In the rows, zero is written as 128.
Rows swapped in pairs by one turn or mirror: which row each one swaps with
z598: [139 105  92 114 153 109  93 150 132 123 176 113 123 133 101 141 134 136
 144 118  97 140]
z829: [138  79 101 118 133 109 120 120  98 128 171 106 147 149 126 114 185 141
 156 140  66 116]
z653: [154 126  94 122 139 170 107 155  99 109 143 115 123 106 129 137 141 146
 151 117  92 104]
z939: [128 109 128 105 124 122  88 149 101 127 151 114 115 154 107 142 183 152
 156 136  72 141]
z607: [132 116 113 125 126 166 107 143 137 114 155 116 138 150 120 119 134 152
 184 151  79 132]
z676: [120 101 107 156 117 145 115 148  87 123 142 149 137 170 118 118 167 158
 159 131  91 139]
z146: [131 106 113  97 128 154 113 131 101  97 151 130 144 123 123 104 135 152
 174 110  61 132]
z655: [131 118 108 151 130 135 104 145  78 123 178 156 131 147 124 114 164 151
 169 139 100 124]
z331: [149 100 101 122 120 156 126 114 104 119 157 134 128 131 125 129 130 153
 169  96  57 133]
z639: [147 126  87 132 117 115 119 157 112  96 156 118 130 145 125  90 156 104
 127 112  98 118]
z780: [132  76  83 119 119 113 109 115 100 102 175 101 140 142 138 119 173 136
 151 116  70 108]
z885: [142 105  70 135 103 115 103 158 110  97 140 114 138 150 124 113 147 109
 160  99 115 101]
z758: [144  73  98 106 131 115 107 169  95 106 159 104 127 168 113 125 159 137
 134  95  83  99]
z347: [122  85  88 117  96 120 105 125 114 111 164  79 137 126 137 109 160 137
 150 109  80 115]
z217: [113 116 111 118 119 132 102 154 117 128 132 122  96 125 121 126 145 143
 124 121  71  91]
z35: [137  94 101 110 114 137 109 169 116 117 130 127  95 124 109 108 149 141
 136 104  75  92]
z232: [151 111 109 122 115 158 100 114  98  99 155 139 133 123 123 105 133 145
 173 118  71 137]
z209: [146  78 103 112 119 123 113 168  87 116 162 112 123 174 109 128 146 131
 152  85  80  99]
z559: [137 108  86 108  89 125 114 158 105  94 155 122 128 170 123  94 155 118
 144 102  99 105]
z206: [135  95 125  98 154 135 109 153 117 124 153 142 162 136  93 120 149 140
 166 127  92 106]
z41: [144 113 102 109 103 118 114 145  99  93 150 133 137 156 112  96 142 117
 129  98 112 107]
z753: [139 109 120 120 129 140 112 153 134 131 149 106 128 142 147 137 146 179
 180 142  85 123]
z405: [109 112 128 137 139 152 110 127 106 131 138 132 125 163 115 132 150 159
 151  94  88 126]
z221: [126 104  98 153 129 137  95 150  81 108 167 145 146 163 136 111 163 154
 159 140 108 110]
z862: [146 108 111 122 120 157 131 124 112 118 155 123 122 133 122  86 122 135
 150 116  55 110]
z208: [102 109 128 128 136 143 120 134 111 128 137 119 120 174 125 121 157 159
 144  95  90 125]
z407: [146  99 116 127 122 161 137 113  95 115 150 131 133 126 119 109 132 140
 156 106  69 139]
z420: [145 110 119  99 127 123  88 162  98 130 151 117 129 145 104 144 174 147
 168 126  67 148]
z350: [114 118 135 126 131 152 111 130 110 133 143 134 122 165 111 126 148 164
 144  96  83 123]
z521: [143 139 108 125 136 155 102 147 111 121 144 106 124 106 133 131 161 140
 142 106 108 102]
z391: [132 111  93 147 133 123 103 153  81 109 160 147 124 151 134 124 148 170
 153 147 111 113]
z742: [152 130  94 133 103 122 126 153 117 104 155 133 148 160 116 102 144 113
 133 104 104 126]
z134: [131 106 106 163 127 132  99 149  92 106 157 143 145 165 127 124 168 173
 155 123  87 129]
z189: [127 122 105 151 117 139 115 143  89 116 148 133 134 158 127 133 142 161
 176 135 119 143]
z706: [147 136  95 109 134 152 107 155 104 122 166 104 124 110 132 133 153 147
 145 118  97  87]
z262: [153  94  93 142 103 129 119 135 130 138 132  96 142 145 103 124 133 110
 146 139  92 102]
z669: [140  94  90 123 140 110  82 157 110 126 178 120 125 124 109 151 139 131
 147 127 100 138]
z845: [131 104  93 125 155 121  88 148 122 137 162 121 137 122 101 143 141 123
 143 133  88 141]
z926: [135 116 124 119 126 147 122 153 131 130 152 116 132 161 133 110 135 161
 191 145 101 117]
z248: [129 106  80 111 137 106  88 131 123 125 168 120 132 128 111 155 156 127
 146 129  99 134]
z191: [145  84  77 125 110 103 121 118  99 102 153 108 142 123 131 123 176 141
 133 130  84 118]
z798: [128 123 104 129 118 131 112 155 124 109 163  96 140 149 115 139 137 153
 120 137  65  87]
z648: [144 101 106 112 129 146 110 141 126 121 162 108 137 149 137 115 146 167
 199 149 106 110]
z886: [146 116  83 127  90 114 130 155 103 100 153 124 117 153 135 103 140 127
 134 109 112 104]
z909: [146 129 108 130 146 155 100 144  95 127 152 104 124 116 117 140 157 146
 143 113 102  83]
z451: [153  97  85 149 110 121 108 147 128 137 138 109 142 143 108 137 141 107
 156 142  75  94]
z175: [139 118 112  99 135 144 122 144 123 118 153 114 132 143 141 116 139 156
 186 156 110 113]
z978: [145 124 107 151 128 138 118 149  81 109 140 144 132 171 140 120 154 156
 149 141 104 128]
z229: [151  85 108 111 110 120 101 144 121 140 130 105 134 134 111 131 132 102
 151 129  91  90]
z154: [130  75  88 105 131 120 114 108  92 104 149  94 138 140 140 126 166 128
 141 116  80 115]
z278: [147 104 121  91 140 117  96 176 103 125 154 122 125 140 107 140 173 141
 167 123  70 131]
z717: [145  81  93 104 125 114 114 165  92 102 164 102 124 169 115 132 148 134
 139  87  88 101]
z26: [143 121 119 117 112 146 121 151 135 126 145 117 127 159 143 105 142 157
 185 147 100 105]
z795: [149 116  81 126 111 106  99 147 115 105 153 148 136 169 126 104 151 111
 151 104 102 106]
z687: [146  87  95 137 106 114 116 155 122 138 140  98 142 159 110 123 146 109
 155 140  92  86]
z498: [123  86  85 124 106 109 119 123  92 115 151 107 149 128 116 136 165 140
 129 125  59 108]
z606: [119 103  95 110 114 135 103 157 113 124 128 121  98 118 123 114 146 145
 126 115  81  89]
z281: [154  82  99 138 108 112 111 155 121 139 136 111 141 164 111 124 146 111
 160 152  90 101]
z900: [141  81 118 129 111 154 122 130  87 130 151 117 141 114 114 113 136 150
 174 114  80 144]
z202: [144  76  93 117 100 124 115 140 122 133 136  93 121 151 108 125 134 105
 149 134  77 106]
z807: [131 109 111 155 129 136  91 143  89 115 145 144 144 166 127 117 169 137
 180 127  98 142]
z170: [159 141  95 129 116 116 100 151 116 102 140 129 144 152 109 107 154 103
 147 102 100 120]
z36: [145  84  84 116 104 123 128 146 119 126 147 104 145 136 107 130 161 118
 149 147 101  80]
z83: [137  99 114 115 125 154 122 140 123 132 147 111 125 148 138 122 162 170
 197 136  88 116]

z742 is swapped with z221
z331 is swapped with z154
z795 is swapped with z978
z559 is swapped with z676
z350 is swapped with z758
z521 is swapped with z669
z498 is swapped with z146
z706 is swapped with z845

Rows swapped in pairs by one turn or mirror: which row each one swaps with
z682: [161 112 142 105 126 136 116 139 124 110  92 101 135 150 134 137 133 147
 164  94 132 116]
z576: [148  92 162 117 138 119 146 150 121  92 111 118 106 142 123 101 128 183
 125 126 141  95]
z991: [164 122 101 132 110 125 132 130 140 123  92 131 136 127 127 122 131 120
 150  98 114  82]
z426: [129 106 152 124 166 112 152 149 145 142 124 126  99 112 132 109 163 131
 131  93 133  92]
z935: [151 104 146  79 132  99 132 164 104 105 123 124  87 122 112 112 116 127
 138  87 131 101]
z450: [155 102 148  83 122 105 127 158  99 110 123 117  84 119 130 112 123 129
 135  88 135  97]
z309: [145  96 157 130 163 117 169 133 152 133 113 128  88 111 129 108 155 125
 145 118 114  90]
z65: [163 136 120 146 113 109 140 134 156 114  98 115 135 125 126 129 132 121
 129 113 110  86]
z843: [167 110 146 100 142 128 124 136 124 114  90 111 134 152 123 138 140 138
 170  90 127 120]
z425: [147 102 155 134 160 110 184 141 128 126 128 117  91 104 134 109 140 124
 136 108 141  96]
z530: [141 109 154 129 166 110 164 149 139 128 130 114  90 110 142 118 152 112
 138 101 114  89]
z705: [152 106 154 126 165 111 157 146 135 143 108 121  83 117 130 118 174 141
 141  97 133  87]
z583: [163 112 150 101 135 132 119 140 123 101  89 108 139 145 128 139 138 141
 168  99 129 122]
z368: [153 116 160 124 149 107 157 143 144 128 126 123  79  94 131 116 152 134
 143 103 134  78]
z369: [152 127 112 140 115 105 151 138 156 128  94 123 150 137 118 118 142 119
 148 104 133 101]
z631: [144  95 158 137 170 102 161 143 145 147 110 129  89 122 134 120 146 141
 126 108 129 100]
z698: [133  87 151 130 105 128 171 165 103 102 113 115 138 147 128 105 129 132
 143 110 104 111]
z907: [157 118 146 104 127 131 117 143 130 115  88  98 118 151 129 137 132 143
 171  93 127 122]
z306: [158  89 165 132 136 129 147 137 123  86 104 121 101 149 114 103 120 174
 133 120 142  97]
z931: [169 116 145 100 144 128 120 130 117 107  93 100 133 146 136 135 139 143
 164 102 132 116]
z103: [136  91 156 121 100 141 170 164 113 103 103 118 136 141 105 100 125 132
 153 109 115 115]
z887: [149 106 150 116 165 115 170 142 141 123 118 116  74 112 131 109 152 123
 157  97 128  86]
z727: [138  88 156 130  96 127 171 157 110 101 106 116 145 147 126  89 131 140
 147 105 112 108]
z738: [153  84 155 135 134 120 141 142 137 102 106 121 111 149 126  91 126 187
 125 118 135 101]
z643: [160 117 114 152 106 114 146 124 143 126  95 124 127 134 128 110 131 115
 132 101 111  77]
z875: [150  82 164 113 140 117 144 141 143  97 105 119 112 138 120  93 123 175
 122 136 126  97]
z13: [163 116 150  97 131 123 120 137 121 110  90 106 129 153 128 135 150 141
 171 103 130 120]
z448: [145  92 160 118 136 113 149 145 140  97 101 130 105 133 118  88 124 181
 122 128 139  99]
z19: [162 135 112 138 119 114 131 132 153 127  88 126 128 131 120 131 128 118
 132 106 114  99]
z796: [159 116 128 140 106 115 136 115 144 134  81 130 133 133 118 118 147 119
 136  91 111  92]
z880: [142  92 150 115  96 132 165 162 104 110 107 118 140 147 110  96 131 144
 142 114 119 121]
z769: [152  97 149  77 137 106 135 163 107 102 125 124  85 121 114 114 124 122
 142  90 139  97]
z594: [138  94 141  81 128 110 128 157 108 103 116 114  83 120 123 118 118 125
 136  82 134  92]
z930: [136  96 164 127 153 102 156 130 142 126 123 127  81 112 132 110 159 127
 140  96 118  78]
z324: [155 100 150  79 143 106 130 163 100 102 122 124  97 118 121 119 125 118
 136  94 130  89]
z720: [155  93 158 118 145 125 142 148 137  93 115 123 115 137 118  99 118 186
 123 118 141  83]
z608: [152  85 160 132  97 127 163 155 112  99 107 115 133 147 118  91 119 132
 141 113 105 109]
z844: [167 132 124 137 100 117 145 133 141 128  94 123 140 122 121 133 146 112
 151 101 120  89]
z712: [137 110 118 143 107 104 150 142 136 131  93 120 140 143 128 130 139 108
 127 103 117  88]
z976: [142 129 122 155 116 115 135 137 137 124  90 138 132 137 114 129 145 112
 133  88 126  96]
z385: [134  97 174 123 141 119 169 148 147 137 110 135  87 104 135 116 145 130
 146  99 141  80]
z247: [147 126 111 141 108 111 145 128 146 126 101 126 146 134 125 131 125 133
 144 120 125  96]
z661: [150 101 148  82 132 107 130 165 111 102 126 116  84 120 119 111 115 130
 140  85 134  97]
z132: [149 139 118 132  97 125 146 132 148 112  96 142 130 114 132 118 129 136
 153  99 120  91]
z986: [134  75 151 120 104 126 172 161 112 101 106 125 134 144 110  90 138 130
 140 118 115 108]
z812: [156 123 160 117 153 117 182 139 145 109 119 124  98 102 133  99 153 130
 150  92 135  83]
z595: [149  92 157 119 148 128 135 145 136  89 102 124 106 145 106  95 122 174
 122 126 139  98]
z684: [136  99 149 139 155 106 165 151 138 122 124 130  88  90 142 111 142 132
 137  99 141  93]
z678: [136  84 153 124 105 142 155 164 110 106 117 113 141 149 119  92 125 132
 147 106 107 108]
z719: [147 104 140  80 123 106 134 157 104 109 123 116  83 122 119 115 117 121
 145  94 128 103]
z765: [151  96 152 116 148 115 148 145 138 106 100 122 110 144 113  98 122 183
 114 124 135 104]
z916: [151 119 113 141 100 110 135 146 127 137  90 132 127 134 121 132 151 119
 138  93 117  83]
z69: [140  78 149 102  98 137 161 155 115 114 117 118 142 140 109  94 127 140
 140 116 116 103]
z415: [153 112 150 106 136 132 120 137 118 104  87  95 136 145 136 135 144 145
 165  97 128 118]
z762: [155 112 160 131 157 110 172 152 147 131 125 121  91  97 131 114 142 118
 140 110 109 102]
z9: [160 123 137 138 104 115 148 133 148 131  86 136 147 138 124 122 133 124
 138  94 138  71]

z309 is swapped with z643
z875 is swapped with z608
z369 is swapped with z684
z306 is swapped with z69
z65 is swapped with z762
z738 is swapped with z986
z812 is swapped with z132

Rows swapped in pairs by one turn or mirror: which row each one swaps with
z403: [124  96 128 133 106 115 137 135 166 102 139 144  88 117 128 138 108 154
 179  93 128 142 108]
z548: [159 133 136 107 114  96 121 146 133 132 101 139 141 126 127 145 105 131
 157 128 140 120 137]
z516: [133 105 164 102 117  90 119 118 140 110 131 146 156 136 110 146  94 136
 159 140 166 130 133]
z579: [161 110 163 143 109  96 110 133 139  73 112 152 115 130 147 145 100 137
 190 146 138 127 129]
z467: [126 126 134 131 149 100 124 136 149 116 109 104 122 127 150 155 101 114
 160 103 144 138 126]
z119: [119 122 147 145  99  74 108 115 130  96 112 156 116 160 139 127 127 136
 192  98 135 111 151]
z652: [112 100 147 100  96 117 115 143 160  84 128 169 139 107 140 150 101 136
 177 111 156 106 103]
z378: [112 102 123 132 109  91  98 164 133  63 129 148 102 129 136 148 104 119
 162 114 183 121 132]
z591: [164  89 169 134 116  95 104 101 139  92 127 151 132 138 107 150 102 129
 161 128 157 122 127]
z941: [112 108 136 132  94 129 131 131 174 123 113 163 110 105 131 166  97 140
 161  95 151 114 139]
z443: [113 112 149 126 118  96 123  88 145  88 122 144 139 117 123 143 109 138
 187 151 160 123 127]
z544: [136 100 133 154  85 103 149 115 149 120 142 147 112 115 109 156 102 117
 182 133 125 139 141]
z33: [116 130 137 126 124  87  89 125 159 100 111 118 128 152 106 133 101 134
 177 100 150 141 137]
z293: [103  79 144 157  97  82 111 170 142 120 124 148 123 123 153 146 104 130
 159 118 165 127 131]
z589: [131  92 145 119 107 101 123 159 128 112 118 159 115 117 136 141  86 125
 202 137 131 152 140]
z365: [146 110 116 135  97 107 137 120 151  84 140 164 112 117 140 177 115 131
 168 112 162 110  93]
z6: [134 123 146 138  91  68 114 141 109  81 116 133 125 159 152 148 108 139
 168  99 155 111 122]
z279: [121 123 159 117 112  82 145 119 133  87 104 139 157 139 111 151 101 128
 160 125 162 124 125]
z523: [125 123 144 154  88  69 130 135 129 107 123 151 117 155 125 156 103 150
 165 103 132 157 116]
z613: [147  75 147 105 122  95 137 150 147 129 145 147 128 129 114 141 102 118
 189  96 140 120 126]
z336: [109 114 141 117 101  93 133 109 142  67  91 151 114 133 138 149  99 124
 158  90 128 119 132]
z508: [108 111 141 112 104 120  96 162 128 104 136 157 134 110 116 139 117 119
 160 107 175 133 147]
z692: [125 104 147 138 111  58 138 148 112 103 124 135 132 144 129 129  98 101
 172 139 149 127 129]
z28: [138  89 127 126 126 100 139 156 132 107 122 154 100 105 150 108 118 140
 169 100 156 117 121]
z625: [140 101 121 150 114  62 137 122 149  90 131 140 106 148 148 132  96 139
 154 104 155 101 111]
z547: [161 118 129 160 131  99 109 117 141 103 120 145 133 123 134 150 107 129
 202 106 114 125 135]
z640: [115 105 148 134 110 117  96 143 123 137 105 143 114 110 135 139  95  99
 182 108 145 150 131]
z137: [143 113 128 136 129  63 125 145 113 106 123 120 116 121 127 130 115 124
 155 109 157 148 119]
z257: [174  82 125 125 101  99 116 131 144 135 145 142 130 139 129 141 101 119
 173 123 140 122 141]
z260: [128 116 147 135  77 128 125 111 123 109 150 159 101 131 138 162 112 139
 146  97 151 103 132]
z677: [121 128 125 162 109 139  97 109 155 112 128 127 111 130 130 162 120 125
 166 102 159 129 131]
z440: [137 103 153 146 111  78 106 110 150  86 122 147 117 167 160 161  98 117
 183 111 133 138 123]
z290: [ 79 126 147 150 118 101 129 146 133 104 139 158 125 110 106 150 107 123
 172 103 126 117 123]
z370: [ 94  97 150 164 114 106 120 144 138 127 110 147  88 128 127 150  99 147
 182 109 168 123 125]
z566: [160 114 175 138 107  98 125 136 127 126 147 147 122 146 127 147  97 110
 197 118 170 124 124]
z73: [115  83 151 150  99  96 107 152 142  52 143 139 125 118 132 146 103 118
 173 122 143 121 131]
z424: [119 130 131 117 105 128 122 145 133  93 136 153 142 110 122 144 134 124
 151 115 177 106 131]
z333: [112  98 148 132 113  91 130  85 137 123 153 152 126 139 125 143 103 135
 164  94 122 124 130]
z995: [116  97 123 153 120 114 132 157 130 125 132 145  90 132 155 146 111 113
 157  84 143 123 125]
z593: [101 111 158 113 115 103 110 135 147  82 155 145 119 124 156 154 103 115
 174 100 114 129 129]
z255: [147 104 100 130 111 104 110 102 142  90 134 145 111 119 120 150 107 130
 193  77 167 124 129]
z268: [149 134 152 115  95  98 114  99 137 129 115 151 140 136 134 145 102 126
 199  92 139 121 129]
z700: [138  94 142 148 108  97 110  87 156 137 118 145 142 136 147 145 110 123
 167 113 173 122 130]
z573: [118 117 122 113 116 128 117 129 117 111 139 135 109 108 115 126 120 143
 163 120 157 113 156]
z346: [135 107 132 135 114  92 141 138 172  86 132 171 107 129 139 153 125 130
 150  96 176 104 149]
z927: [138 103 135 138 104 120 131 133 136 107 139 157 112 107 117 129 148 115
 143 103 165 113 115]
z433: [154 133 134 131 110 103 123 141 164  77 117 154 115 124 126 186 131 119
 179 116 151 123 121]
z773: [132 117 109 118 118  99 141 141 137  67  90 150 117 123 147 138 110 133
 191 103 150 122 127]
z637: [112  88 120 171 104 108 102 157 144 100 122 146 141 137 134 140 103 131
 184  76 154 121 132]
z472: [142 106 138 168  96  96  91 154 136 115 157 151 102 129 150 140 100 116
 178 130 151 119 125]
z860: [ 74 101 127 132 111 101 119 116 142 118 132 155 150 117 126 149 104 127
 177 132 159 122 124]
z906: [113 140 119 110 100 111 106 119 116 104 125 126 125 151 115 149 104 144
 161 117 150 121 147]

z523 is swapped with z637
z625 is swapped with z472
z566 is swapped with z346
z268 is swapped with z941
z516 is swapped with z424
z640 is swapped with z336
z613 is swapped with z433

